Each row is where one point has got to under a steady rotation. How many steps took it there?
The counts run from 0 to 163.
[ 12   2  14   6  -4  -2  18  10 -10  -2  21 -16 -18   9 -36  17  -9 -28
  -7  -6   9   8   4   4  -2  16 -24 -26  16  -2  -1   2  -3  10  13 -18
  -7   3   3   7  -1 -16   1  -5 -21  13  11 -15  -3  19   4 -11  12  -9
   9   9   8  28   2  30  27  27   9]
80
[-18   5  -4 -13 -40  -9  29   3  17  34  16  -5  -6  -4   1 -16 -12 -12
  -7  -5   1  -7  -7  13   6  -4   1 -19 -13  -5  15  15 -11  20   7   5
 -11 -24   8   7  19 -25 -18  13   6  -1  16  -4   6  24  -1   5  11  17
   1  13 -16 -21   3   6  -1   6  -1]
74
[ 10   0   2   2  -5  10  31  11 -12   3  22 -15  -7   7 -23  11  -9 -27
  -3  -4  21  -2  13  -8   8   3 -15 -15   8  14  -1  10 -19  -1  15  -5
  -1  -5   5   8  11 -11   7   4 -27  19   3 -10  -3  23   3   7  17 -12
  12   3   8  21   6  41  22  11   7]
81
[ -1  30   1  17   0  12 -25  -7  15   3  -7 -11 -24 -15  -8  -5   2   6
   1  14  -5  -6   4  14  -8  24   2  -9  -8 -27   0  10  10   7 -31   0
  14  15  17  -5  -4   5  -8  12   1   1 -13  14 -28  -8  14   4   0 -15
   2  -7 -13   6 -17 -24 -23  -4  18]
44
[  8   7 -21  17   0   2  -6   2   5 -36  -7   9 -26  20  13  -6   2   6
  17   5 -23 -19  21  -1  -5   9  13   4 -20  13  -8 -23 -19 -14   5  20
  24 -23   1  10  14   3  10   5  -2   4  -8  -4 -21   0   1  -8  -3  -1
  -3 -28   9  12   0  18 -23 -14  15]
50
[ -9  -8 -12   5   9  21  -5  -6 -26   7   2  -6   4 -12 -19  16 -11   1
 -15  38  15  -7  13  -6   9  -1  -4  17 -15   6  -4  15   1  -6  12  11
  29   0   5  -5 -18  -5  19   5 -11   0 -29  14   0 -15   9   7  -2 -14
  -2 -14  -2  36  -2  15 -18 -25   4]
37
[-13  -4  -9 -15   1 -11  17  -3   2 -12  -9  23  14  -1  14 -35  -7  -4
  14 -17 -32 -13   8   0   3 -28  24  20  -8  13  10  -7 -11 -11   8   2
   4  -7 -18  -2   4   8 -23  31   2   0 -11  11  -4  15 -20   9   8  18
  -6  -3 -13 -19  11   8 -14 -16 -12]
139
[-10  -7  20  -2  12  -8  31  -3 -18 -15   3 -10   9  19 -14  -5 -17  -8
   2 -23   8  22  -9   7  -4 -11   4  -3   4   0 -13  24 -11 -11   8 -15
  -9   9  16 -12 -16  -4  -2  25 -30 -15  -1  18   2  25 -14  -7 -36  13
   5  17 -17  -2   2   8   5   7  -5]
2
[ 12  19   3   0 -14  15   6   9  14  14  -5  -9   2   4  13 -12  -5  11
  23  -8   0  -8 -17   3  14   7 -30  -6 -22 -12  -3  32 -12  24  -5 -11
 -33 -14 -21  21  12   7  -8  -8   2  -4  -5 -19  -3   9 -10  -2  25 -20
  21  -2   2 -31 -15  10  -2  -7  -5]
162
[ -1  19 -22   3  -7  10  -1  -1   1   0 -33   2 -18   2   9 -24  -9   4
  13  21  -9 -14  12 -20 -11   0  12   7 -37   3 -17 -10  11  13   0   5
  24 -12  13  11   4  17   6  10  -9 -21  -7  19  -9 -27  -5  -2   7 -12
   1 -17  15  32 -12   3 -13 -17  22]
41
[ -4  -9   9  20  11 -19 -27   7 -11 -28  24   2 -12   4  -6   2  -2 -10
   6 -23 -31   9  14  -2  11   7   7   2   5   2   5 -31   7 -19  18  21
  26  -5   4 -14  -5 -18  -8   1  17  16 -19 -16 -12   2  23 -21  -4  10
 -22 -12   0  22   5   1   0   8  10]
58
[ -6  14 -19 -16  -1  18  -8  -8  -1   5 -26   2   5 -14  20  -1  -3   5
 -18   8  17  -3   3 -17 -29 -13  -1  12   1   5  -7 -16  22  26  -8  -6
   7   4   3   7  -1  34  16 -15   1  -3  10  13  20 -39  -4   2  16   5
 -10  23   7  21  -3 -11  18   4  -4]
107
[  6   3  -4  -4   4   0   1   3  33  -3   1   7  -3   7  29   1  20  20
  12  14  -1 -16  14  -4 -11   0 -21  11  -2  -8  -9   5 -11  10  -3   6
 -42   8   4  17   9  -3  14 -22  20  -2  22  -4  23   0 -20  15   3   4
  -9  15  12 -35   1  -2  12  -2 -16]
96
[  7  -9   3   7  12  11  -7  13  -1 -19  -6  22 -10  13  -4  14  -3   0
 -10   0  -9 -15   6  -3   9  16   7   4  10  28 -19 -23  -3 -30  10   4
  28 -13 -10  -3  -3  28   4  -6 -22   9 -10   4 -13  -9   0  15   5 -21
   2 -22   0  36  14   8 -12   2  14]
125
[ -5  -7  10   9  -6 -12   0  -1 -23 -16   6  22  18  -6  -4  -7 -14  -5
   6 -31  -9   0   6  14  -2   0   0   4  -9  -5   4 -15  20  -2 -16   0
  -1  17 -17 -18 -15  -2 -14  42  -1  10 -18   7 -16  16 -20  10 -10  11
  -9  29 -15  -7   3  15  15  16   7]
143
[  8  28   8 -12  -2  -6  23   8   5   6  -6 -13  -1  22   8 -10 -11 -21
  29 -15  21  -2   8 -28  -7 -11 -10  -3  -6 -11 -23   7 -11  -2  -3   0
 -30   2  18  29  15   2   5   6  -4 -23  19   3  -3   5  -8   7  14  -1
  17   3  18 -20  -8  12  32  13 -10]
86
[  6   0   3  -6   4 -11  11  -3  22   8   3  11  -4  -9   5  -4  19  11
 -14  15 -14 -28   0  10  23   6  21   5  14  27   4  -9 -13 -23  -5  21
  19 -16  -4  -7  20  28  -8 -18 -10  10  -4  13  -9 -10   2  29  18 -15
  14 -20  -8  -7   8  -1 -22  -5   5]
127
[  0 -15 -23   2  -2  12 -12  -9   0   5 -35   7 -12  11   3   4   9  22
 -29  21  -4   7  -6  10 -22  12  18  -3   8  11 -11  -7   1   6   4 -15
  28 -18   1   0  -4  19  21 -37 -16   1  14   7   3  -6   7  -8  -5  -5
  11  -9   6  24  -2 -10 -16   2  17]
115
[-12  15  -9 -11 -25  15   5   4  33  12 -17  12  -9  -3  26  -1  -6  17
 -26  28  -7 -11  -4  16  -3   9   3  -4   1  10 -18   9 -11   9 -15  -2
  13  -9   2   2   1  30  -9 -16   1 -10  -2  24   2 -14  10  28   2   4
  13  -6 -22  -7   2 -15 -24  -6   3]
118
[ -6   7 -14   1  -9  -8  -6 -17  14   0  18   4  -8 -15   4 -20  11  -7
  -7 -32 -14  -7  -6   2 -17  -5  30  -1  -2  11  35 -25  13   5  -6  14
  12 -30 -14   5  27   7 -14   8   6  16   0 -19  -9 -12   5 -16  25  12
  -6   1  12   4  10  -3   3  17  11]
62
[  1 -16   2  -3  -8  -4  25   0 -25 -26  14   5  16   1 -14  -2 -23 -19
 -10 -15 -19   6  13  -1   9 -20  12  -4  -4   8  12   6   2  14  35   1
  21  -2 -17 -16   0  -7 -11  12 -19  20  -8  -7   7  22  -6 -17   8   5
  -2   5  -7  23   2  30  -1 -15  -6]
147
[  3  -7   6 -14  14   9  -3  -3   0  -6  11  -2   8  -5   2  34   7  17
  -2  10  18  11   8   6  -5  -7 -31  13  19  -5   2  22  -1  -6   5 -18
 -29  31  -4  -6 -27  -7   4  -6  36  -6  -3   3  11 -21  -9   6 -13  26
   0  23  13 -10   4 -11  13   3 -17]
100
[-15   6   3  -2  -3   3 -11  -2  12  12 -22  -8   1 -22   3  10  -5  -5
 -34  20   1  19  -3   6 -21   9  -2  -7  14 -18 -10  25  12  18  -1 -13
   3  26  10  -9 -18   7  -2 -21  20  -9  -3  20  12 -16  20  10  -7   0
 -10   1 -13  11  -3 -42   1  -3 -10]
110
[  9   8   2  -5 -28 -18  12  -5 -11   2 -12   1  16  -8  10 -26 -17 -15
  12 -25  -5  -2   0 -13   9  -6   8 -14 -29  -7  -5 -12  17  40  -4  10
  10 -11  -7  -7  17   6  -2  15 -22   8   6   2   1   1 -12 -20  11  -5
   5  23   1  -3  -7   8  28  13  12]
151
[  1 -16  22   2  -2 -15  15  -5 -20 -12  12   9  13 -10 -38   2  -7  -6
 -11 -16 -28   7   6   9   4   0   7  -8  11   3  24   5   9  13  18 -18
  22   8 -22 -29  -6  -5 -23   5 -14  29  -9 -12   4  17  -6 -26   2   7
  -3   9  -8  15  -2  18  -1   3   2]
146
[ 17   5  20 -12 -17   7  36   2  23  -4  22   1   5  -3   8  -5  13  10
   1  -1   9 -13 -10   9  16   7   1 -18   3   9   1  17 -14  23 -11  -1
 -11   3  -6  -4  29  15  -6   0 -28   9  19   6  20  -3 -18  -8   3   1
  19  18 -12 -32   6   5   8   0   6]
8
[ 17  10  12 -10  21  24  -2   9  -2   8   0   7  10  -1   8 -11  20  -3
   4   3   7  -6 -15 -30  13  -4  17  15  12   7  -2   7   1  16  -2 -11
   6  11 -20  12  24  28  -5 -21 -13  15   6 -17  38 -14  -1 -29  22   0
   4  -7   5 -14   9   4   4 -24 -20]
18
[  2   8   7  -7 -25   0  10  -9 -16  -5  -8  -3  24  -9   9 -22 -27 -15
  15 -25  13  11   2  -3   6  -7  -6  -9 -30  -4  -7  11   8  26   2   4
   4 -11 -18   2   5  11 -11  30 -16  -5  -5   7  -7  -9 -17 -10   0 -11
  18  25   9  -7 -17  11  24   8   7]
152
[ -1  -4 -20  -5  12  28  -6  11 -22  18  -6  12  17   2  15  -3  -1  11
 -15  28   4 -14   7  -6   6 -11   1  32  -9  11   2   6   2  11   9  -5
   8  -3 -20   8  -8   4  10 -10   6  12  -6  -9  31   0   1   7  14   5
 -23  -1  -2   5   7  26 -13 -36 -21]
28
[ -6 -25  20  -2   1 -14  25   0   0 -13   3  -3   1  17 -20  -1  -2  -7
  -2 -12  -4  22 -14   6  -3   3   4  -4   3  10  -8  37 -12  -4  16 -18
 -19   2   3 -16  -6  -8  -7   4 -27 -14  11  20   1  31 -19 -10 -39   0
  15   7  -3 -15   3   0   4   5   1]
3
[ -4  13  11  -9  12 -18   6   7  -1   0 -11  18  10   2  10 -16  -7  -4
  23 -11  -1  -8  -2 -12  10 -16  24   9  -1  10 -17 -29  -3 -33 -12   7
  16   5   4   3   2  29 -15  21   9 -21 -14  14 -16 -17  -2  22   8   1
  11 -17 -13 -11   1  -7  -5  -4  -1]
130
[  9  13   0  -5   7   1 -14   6  22  -3   0   0  -7   3  21   7  25  23
   6  14   1 -13  12  -3  -9   2 -25   3   5 -18  -5 -13   3  20 -23   0
 -32  17  -1  15   0  -2  18 -22  16   9  24  -6  24 -14 -18   3   5   3
 -10  25  11 -24  -5 -15  23   7 -15]
97
[ -1  -7  26  20  23 -17 -28   7  -1 -15  -5  21  -1   0 -14 -14   5 -15
   8 -13 -28   2   4   3  -4  14  18  10  18  -7 -11 -32  20 -19 -15   0
   6  22   4 -10 -12   7 -24   6  -7  14 -11   3 -22  18  -4   5  -9 -16
 -10  -1 -12   6   1 -14   4  18   8]
133
[  3   9 -21  12  -2   3 -10   2  18 -26   6   9 -14   7  21  -8   4  22
   9  -2 -20 -21  14  13  -1  14   5   6 -24  13  -3  -6 -17 -18  -7  32
  10 -32 -10   5  27  11  -1  14   9  -3 -13   0 -24  -9  -7   9   0  -2
   4 -27   1  -7  -1  13 -20  -9   8]
51
[ -5  -4  15   9   8 -30 -23   8  10 -17  24   4 -15  -4 -14  11   3  -5
  11 -16 -31   7   3  13   1   8   3  -9   6 -11   3 -13   5 -31   8  12
  12   5   0 -18   1 -20 -25   6  34   7 -15 -19 -14  -2  17 -19 -12   9
 -12 -16   2   6  -1 -19 -16   5   2]
57
[-16  11   5  -5 -26   1   1  10  23  11 -20  10 -12  -7   9  -5  -1  20
 -13  27 -10  -4  -3  25   0  10   7 -16  10  -8 -18  -9  -4   6 -31 -10
  21   6  14   1   3  21  -2 -14   6  -1   6  15  -1 -20  15  21   3  -2
   4  -1 -29   0   0 -28 -25  -7   5]
119
[-16  13  24  -2 -11  -5  28  -3   3  10  12  -5   0  -8  -7 -17  -5 -12
  -6 -11   3   4 -10  12 -10  -6   5 -19  17 -20   7   8   3  10 -25 -15
  -1  21  25  -9  -1   2 -12  18 -36   0  10  18   3  23  -5  -9 -10  -2
  -9  20 -29 -15  13 -19   7  12   7]
0
[ 13  -6   1   5  -4  17  32  10  -1 -29  12   6   2  21  11 -10   0  -1
  -8 -10   5 -10   5   2   4   0  -7  -5  -5  22 -12   5 -15  11   5   2
  -6 -14  -8  -1  14  10  11   2 -48  14  17   9  11  17 -25  -8  -6  -5
   7  10  -8   0  15  32  15   2   1]
6
[ 12  12   0  -8   3   9 -12   6   0  -5  -4   7  10   8  17  18   9  19
   7   4  17 -10  11  -1 -17  -1 -31   2  11 -23  -2 -20   6  13 -30 -10
 -26  33   9  11 -15  12  22  -4  16   6  12  -7  17 -27 -13   1  10   8
 -13  30   9  -8   2  -8  22   4  -4]
98
[  5 -20 -19  -4   9   9   5  -5   0  -6  -2  -1  10  -5  30  15   4   8
 -24  22  10  -1  26 -12   0 -17  -4  29   4  16 -17   5   6  -6  27  24
 -12 -17   0  -3  -7  -5  27 -34  13  -3  12  14  32 -15   1  16  -9   6
 -16   6  18   9   4   0  13 -11 -29]
104
[  5 -12  -1  -7 -11 -11  39  -7 -15 -14   9   1  18  -3   8 -12 -18 -14
 -10 -15 -17   2  18  -4  20 -12  11   5 -17  14   2  21  -8  14  38  15
  13 -12 -19 -17   4  -9 -14   7 -11  13  -7   8  11  21  -8  -7   1   7
   1   0  -4   1  -2  29   3 -12  -9]
148
[ -5   0 -29  -1 -14  30  -5   2  -1 -10 -33   9 -12  12  24   8  -3  12
 -16  13   2  -1   0  -2 -22   2   6   0  -2  24 -12 -15 -12   4  -3 -13
  26 -17  -2   9  -2  34  17 -27 -23   1   7  17   5 -13   6  14   6  -6
   9  -8  -5  29   5   4 -17  -6   8]
116
[ 14  23  33  -9  -6   3  24  23  -4 -20   3   4   8  20   3  -9  -9  -1
  17 -11  14   1 -16 -14  17  -7  -5 -15  -1  -9 -23  -2  -8  14  -9 -21
   4  23  -2  -1  12  24  -5  14 -10  -6   8   2  22 -12 -13 -24   0  13
   4  15 -16 -19   1   0  16  -9 -10]
10
[  3  12   0 -11   9  15  -6   1 -11 -13   7   3  14  -5  13  27   1  14
   0   3  28   0  10   0  -9 -13 -33   7  14 -11  -6  -3   4   0 -20 -10
 -27  33  -2   7 -25  11  18   6  30  -3  -3  -2  11 -28 -17  13  -1  13
  -3  27   7  -5   7  -2  25   8 -14]
99
[ -9  18   6   0  -1  -7 -15   8  -1 -23  15   6  -6  -2  -2   6 -12  17
  24 -21 -11   0  -1   4   4  -7  -3  -7  -6  -4   1 -22 -12 -25 -11  11
  15   0  -5  -5  -2   2 -12  40  42 -10 -34  -3 -34 -25   2   1  -3  18
  -3  -7  -1  -3   3 -13 -12  -7   4]
55
[ -3 -12 -13  -4 -15   4  -7   0   0  36 -21  10   9 -15   8 -12   6  23
   0  47   1 -19  -7   2  12  -2   7  23 -26  -2   1   8  18  28   2   8
   2  -8  -5  -2  -8 -12  11 -13  15  -4  17  -2  34 -12 -17   3  -4   4
  -6   6   0 -18  -8  -4 -14 -24  -4]
30
[  9   3 -16   1  16   4  14   7  16 -17  -6   7  11  17  38  -3  15  14
  19   9   4 -14  18 -18  -9 -12 -16  20  -3   2 -14   3 -19  -4   8   1
 -33   0   1  23   3  -2  13 -17  14  -4  19  -9  25   2 -18  12   4  13
  -2   6  19 -19   3   9  13 -11 -24]
95
[-15 -29 -15  10  -8  -5 -14 -17 -13   8  10  -8   3  -1 -11   2  -5 -17
  -9 -28   4  29  -4  24 -19   0   3  -4  -5  19  18   7  -4 -10  12  16
 -15 -32 -13 -10  -6 -34 -13  17  -2  -5   0  -8 -22  28   1   2 -20   4
   5   9   6   2   8  18  12  22  10]
69
